(in the rows, 128 means zero)
Each path is a new rotation, seen through one point. The rows after it are directions, each followed by how far the rotation turns it, in degrees per step (0 if it stays put).
Each turn is a multiple of 5 degrees from 10 to 175, or 0.
Each row of a path follows its step; steps can be skipped.
Path 1:
step 3: [133 131 130 126 125 121 125 104 144 126 137 127 124 134 122 131 136 121
 131 134 123 135 129 124 137 150 126 138 124 128 126 132 131 131 125 132
 127 125 131 126 128 142 136 117 139 133 134 139 124]
step 7: [138 123 133 130 124 130 124 131 144 133 139 143 142 122 140 130 124 136
 134 133 131 121 133 125 131 123 121 130 118 125 133 131 129 117 123 124
 142 134 115 128 125 130 137 137 136 120 125 136 142]
step 16: [135 122 129 130 132 128 127 136 140 130 122 129 128 139 130 126 133 126
 128 125 138 129 130 124 145 115 115 140 131 122 139 136 146 128 131 132
 137 120 107 123 134 128 131 131 128 130 120 124 125]
step 20: [118 111 123 133 125 129 130 124 134 121 127 118 134 132 118 145 121 128
 143 112 127 125 120 121 120 125 122 127 118 128 130 122 134 138 119 134
 127 135 130 130 131 140 141 133 135 132 132 126 118]
step 29: [120 117 117 139 124 125 142 127 125 136 127 129 129 123 138 144 115 127
 125 119 138 123 134 128 123 128 123 117 124 136 129 135 134 126 132 115
 131 124 136 113 124 142 138 130 125 124 123 122 123]
step 31: [120 130 134 139 113 122 133 115 110 135 131 124 121 136 130 133 123 124
 122 127 130 127 138 123 114 127 118 132 133 119 126 140 129 119 123 120
 122 121 124 123 126 121 136 136 127 130 112 125 132]
step 32: [127 115 134 113 117 133 133 129 113 140 125 137 141 136 127 132 136 131
 122 135 131 125 145 121 119 138 128 128 124 124 133 130 130 126 132 130
 132 135 123 141 127 131 141 130 134 136 127 136 121]
[129 125 126 127 129 129 130 128 128 127 132 124 128 132 128 126 126 126
 126 126 127 127 130 128 125 123 128 129 126 128 128 128 128 129 126 129
 129 126 132 128 128 128 131 129 128 125 127 125 130]	160
[128 129 125 126 125 125 131 127 127 128 131 128 128 129 131 127 129 131
 128 130 130 127 129 129 127 130 128 132 126 126 127 133 127 128 128 126
 127 131 131 129 129 130 126 128 127 127 129 130 129]	10
[124 126 127 130 127 127 130 125 129 127 129 127 128 124 128 129 127 130
 123 131 124 125 127 128 127 130 127 128 130 127 125 128 128 129 128 129
 129 126 127 127 130 130 127 128 128 129 130 124 127]	155
Path 2:
step 4: [131 127 136 123 129 131 120 126 139 126 127 120 140 126 121 129 123 128
 133 135 139 125 128 126 126 126 143 119 122 121 136 122 128 136 121 130
 133 142 122 132 128 127 127 128 135 135 121 132 144]
step 12: [126 130 130 128 128 141 122 141 127 141 115 126 130 131 129 121 122 123
 133 123 136 126 131 136 124 127 120 125 125 129 134 133 126 126 122 136
 133 132 130 134 144 123 120 131 129 141 121 136 139]
step 15: [128 124 133 126 113 135 128 135 122 143 117 133 136 129 137 115 118 124
 123 136 123 123 129 138 135 118 133 122 130 134 125 124 127 128 133 122
 121 126 128 136 125 133 126 136 128 131 135 131 133]
step 16: [135 134 127 145 130 117 136 129 126 130 122 132 123 124 127 129 123 129
 126 124 126 140 127 130 134 133 131 140 127 117 134 120 132 131 130 132
 123 130 141 114 138 120 128 121 131 131 120 136 124]
step 21: [131 122 143 134 125 117 129 117 120 131 125 142 122 131 129 132 124 135
 123 128 124 126 128 131 121 140 117 119 134 121 129 136 135 132 127 129
 120 124 127 124 126 124 139 127 125 135 139 126 126]
step 28: [135 121 127 113 127 132 135 140 133 114 137 134 128 139 137 126 129 127
 124 120 132 126 129 131 128 146 115 127 134 134 123 125 130 131 128 126
 131 129 135 131 130 125 137 126 117 131 128 131 129]
step 29: [122 116 140 121 124 124 124 117 115 124 127 135 124 120 123 123 131 133
 135 130 115 117 126 124 130 125 141 127 124 132 132 129 126 133 133 137
 124 130 123 121 120 122 138 126 132 134 127 122 132]
[129 129 130 127 129 128 126 127 128 129 131 125 127 130 129 132 132 131
 129 131 126 126 127 126 128 127 131 129 127 128 131 126 128 126 129 127
 130 132 128 124 128 127 128 131 129 126 129 130 128]	115
[128 130 127 129 127 127 126 128 127 130 131 128 127 130 129 129 128 126
 129 127 128 128 131 130 126 127 125 130 127 126 125 128 128 122 128 127
 128 128 132 125 128 128 127 126 128 128 123 128 127]	100
[130 129 130 127 128 126 124 125 126 128 123 128 126 127 129 127 131 127
 126 125 128 127 129 130 126 130 132 129 127 129 125 127 132 130 130 127
 126 128 129 128 129 127 127 129 130 128 130 126 126]	135
[129 128 129 132 129 126 127 125 130 127 126 129 126 127 126 127 131 128
 129 130 128 128 128 128 125 129 125 125 126 126 130 129 127 127 128 126
 129 127 124 130 133 128 126 128 128 128 126 130 130]	80
[128 125 128 130 132 129 130 129 126 126 124 131 128 131 128 127 129 128
 129 130 128 127 128 126 126 129 131 130 130 128 126 126 125 126 126 128
 131 130 130 126 130 130 129 128 129 128 128 124 131]	60
[124 128 128 127 129 131 131 126 127 129 126 126 126 130 128 125 127 128
 129 130 128 128 127 129 126 132 125 127 128 131 126 128 127 126 129 131
 128 130 127 129 128 123 126 130 127 128 129 128 124]	155
Path 3:
step 9: [128 129 124 133 134 124 137 118 127 122 125 137 126 131 120 129 139 128
 126 126 122 122 140 128 128 130 140 133 122 124 132 122 117 119 129 130
 122 129 128 127 130 137 135 127 127 118 112 132 140]
step 10: [137 132 134 134 128 118 125 132 129 127 131 119 135 136 125 121 117 124
 117 133 136 125 132 116 122 127 124 133 125 115 123 122 126 123 119 125
 124 122 125 131 123 131 123 124 138 130 142 127 126]
step 16: [131 129 125 127 128 125 122 138 133 116 127 123 119 119 131 131 122 128
 138 121 124 126 138 135 140 133 133 122 126 126 126 121 143 128 128 124
 134 127 137 122 128 136 141 126 129 140 127 134 125]
step 17: [129 133 141 131 119 132 126 121 133 123 117 128 128 120 130 138 133 135
 114 124 136 133 118 130 127 128 137 128 126 130 131 139 126 118 127 134
 124 128 135 135 123 140 121 132 124 123 123 125 120]
step 19: [134 122 126 113 130 129 128 139 125 134 126 126 137 130 130 128 132 131
 138 114 139 122 135 120 131 125 123 134 135 118 129 130 129 132 132 134
 122 133 116 130 118 123 125 123 120 134 120 134 129]
step 32: [134 138 119 143 140 126 131 121 130 130 131 127 124 139 129 134 138 124
 126 126 138 119 130 127 131 126 135 136 132 128 124 124 129 148 128 133
 122 127 136 129 131 129 132 127 137 131 135 127 131]
step 35: [124 121 127 130 126 122 116 127 139 120 116 128 138 117 134 115 131 130
 125 137 144 119 118 133 135 129 131 122 123 132 124 125 125 129 131 132
 130 134 127 124 133 123 131 128 132 133 120 124 133]
[127 128 124 127 125 130 129 127 126 127 127 129 127 130 126 130 128 131
 125 128 128 124 124 128 128 131 125 129 126 128 127 130 127 124 128 126
 129 129 129 129 129 130 126 128 126 126 126 132 130]	135
[130 127 128 127 127 128 126 127 129 129 126 126 124 125 130 131 129 132
 126 124 130 129 127 130 127 124 126 129 129 127 126 128 130 130 128 130
 126 128 132 127 127 126 131 130 126 128 130 129 130]	25
[132 129 124 129 128 128 127 129 129 125 124 131 130 125 129 128 132 124
 127 128 128 128 128 128 127 129 126 125 126 128 127 128 129 130 132 129
 129 126 129 126 128 133 128 127 129 127 127 129 128]	95
[128 128 123 127 128 126 129 126 129 129 128 126 124 128 125 126 129 127
 130 130 126 131 128 128 129 126 133 128 128 126 127 131 127 126 131 130
 132 127 128 126 128 127 129 129 126 126 130 130 127]	160
[129 127 129 126 129 127 128 130 127 126 129 131 125 128 128 127 129 128
 128 128 128 127 128 127 128 126 126 126 126 130 132 127 131 127 122 126
 131 129 126 124 129 128 130 130 125 127 130 128 129]	145
Path 4:
step 3: [129 142 129 122 125 132 130 145 137 119 129 134 113 136 124 129 134 137
 132 126 135 133 127 136 131 119 137 145 132 131 123 133 116 124 123 125
 126 133 136 127 131 136 122 125 137 136 121 129 121]
step 4: [129 140 136 126 124 140 141 132 130 131 137 132 135 128 123 134 123 123
 120 130 124 132 138 123 129 133 124 139 137 147 130 131 135 132 125 124
 121 120 123 122 124 120 128 124 116 140 135 121 130]
step 11: [114 127 126 124 117 122 134 124 119 138 118 126 136 116 131 129 114 130
 124 127 125 136 129 131 129 129 133 139 127 134 139 140 125 130 122 137
 122 136 119 128 128 142 133 133 119 129 125 123 117]
step 14: [123 135 126 128 128 132 115 124 131 130 141 123 121 116 125 124 123 140
 124 126 132 125 135 124 148 121 132 124 125 128 137 133 128 111 122 136
 119 137 133 125 142 134 129 120 125 129 132 121 131]
step 17: [126 122 124 138 130 134 127 128 125 131 131 114 142 124 131 143 122 125
 127 131 129 124 143 129 130 128 119 125 122 129 138 132 131 129 139 134
 121 150 124 121 123 123 121 125 123 133 124 136 131]
step 19: [152 123 121 122 128 133 125 132 137 129 124 135 138 123 122 121 140 135
 123 137 128 141 126 119 136 122 137 132 124 125 121 130 119 125 121 131
 118 116 119 129 135 130 128 128 129 125 123 126 128]
step 32: [129 116 124 126 127 130 137 135 142 132 127 126 123 132 126 123 131 132
 133 124 129 132 130 140 137 130 138 127 131 134 131 126 130 128 137 128
 122 128 139 127 137 120 126 135 119 122 119 122 156]
[128 128 130 128 127 129 129 127 124 129 128 128 132 131 127 132 128 125
 128 129 123 129 129 128 126 126 130 128 129 129 127 127 128 128 129 129
 127 133 128 128 125 129 131 128 127 125 129 128 126]	60
[129 128 127 130 126 128 130 128 125 127 126 131 123 127 128 130 127 128
 128 128 129 128 129 131 126 128 129 128 126 125 130 124 127 127 125 128
 128 125 131 129 126 129 131 127 128 129 124 128 125]	140
[127 127 130 130 132 127 129 129 126 129 125 129 128 130 129 128 126 130
 126 128 128 127 124 126 129 130 127 130 130 127 125 131 128 130 127 130
 128 127 133 125 128 126 132 129 129 130 130 127 126]	20
[126 128 127 128 128 130 132 128 128 125 129 128 128 130 127 125 125 130
 128 128 127 131 125 128 128 124 126 130 126 127 131 130 128 131 129 127
 130 128 127 132 130 129 128 126 129 127 131 127 125]	145
[131 128 129 128 127 126 128 130 126 131 131 128 128 127 130 127 130 129
 126 125 127 130 128 125 127 130 129 133 126 131 127 130 130 124 128 128
 128 126 129 130 127 131 125 131 128 127 128 127 124]	95
